In the data rows, the value 128 means zero.
Some points, one per row:
[152 139 183  78 145 153 123 122 107 153  80]
[109 130  47 145 122 131  53 147  72 126 201]
[ 38 110  64 150 101  77 139 178 142 103 128]
[165 137 145 116 148 128 160  92 166 107 120]
[152 135 177  93 132 167 105 131  78 145  98]
[119 140 173 107 135 145 127 107  94 127 111]
[111 132 197  90 135 146 146 149  81 145 114]
[140 112 145 119 135 143 119 122 115 140  99]
[104 144  92 157 111  77 156 132 177 125 137]
[155 155 196 105 113 164 152  63 102 110 152]
[172 152 201 109 112 166 149  49 105 112 136]
[ 98 138 155 116 135 139 169 163 167  96 151]
[ 97 153 141  86  93 154 117 137  96 119 173]
[ 74 145 101 121 109  85 112 201  85 155 120]
Here are 10 more points, each followed by its number:
[ 77 101  79 160 116  80  97 225  79 136  71] 0
[160 134 157 102 115 139 121 108  81 156 109] 1
[119 118 121 121 132 140  84 167  56 143  87] 2
[ 83 112  54 161 108  72 114 147 130 119 109] 3
[166 117 197  93 147 171 124 113 100 146  84] 4
[ 94 112  30 195 108  94 114 116 186 123 208] 5
[148 140 159 151 141 146 167  68 167 103 116] 6
[157 157 153 145  82 198  84  40 133 151 211] 7
[148 145 179 142 134 136 196  52 194 105 142] 8
[ 94  98 135  97 138 167 101 200  69 154 145] 9
Which of these numbered points is nearest to each point below, ignoring the 2 directions in which the first points spread most? Its number follows each.
[148 140  90 149 116 102 154  40 182 120 153] > 5
[135 122 190  70 156 168 116 192  79 135 107] > 9
[121 145  97 108 124  91 138 155  95 133 122] > 1
[ 79 126  75 120 115 127  98 166  99 154 183] > 8
[181 146 204 130 157 182 174  33 166 104 107] > 6
Here are 10 other points, each followed by its number:
[137 128 187 119 160 148 165 124 169 121 119] 0
[136 127 204  72 134 180 115 157  90 122 117] 1
[168 138 179 115 137 149 156  96 178  99 116] 2
[140 172 205 121 115 185 146  83 144 107 172] 3
[110 122  69 177 109  71 157 102 200 110 144] 4
[187 144 199 115 142 170 178  39 167 111 114] 5
[113 125  70 127 136  80 116 176 108 135 115] 6
[127 118 104 110 111 105 102 158  72 168 104] 7
[195 166 193 106 150 150 173  67 180 111 120] 8
[146  93 114 139 150 128 146 136 185 125 140] 9
Which of these numbered points is nearest to each point below, ignoring the 2 directions in which the first points spread most? Its number follows each.
[140 115  43 186 113  50 155 105 191 127 134] > 4
[150 122 132  93 154 123 126 159 109 134 101] > 6
[134 125 160 109 148 128 134 193 140 114 120] > 1
[112 127 171  90 122 188  90 148  74 152 156] > 0
[145  90 119 141 155 111 146 157 178 132 111] > 9
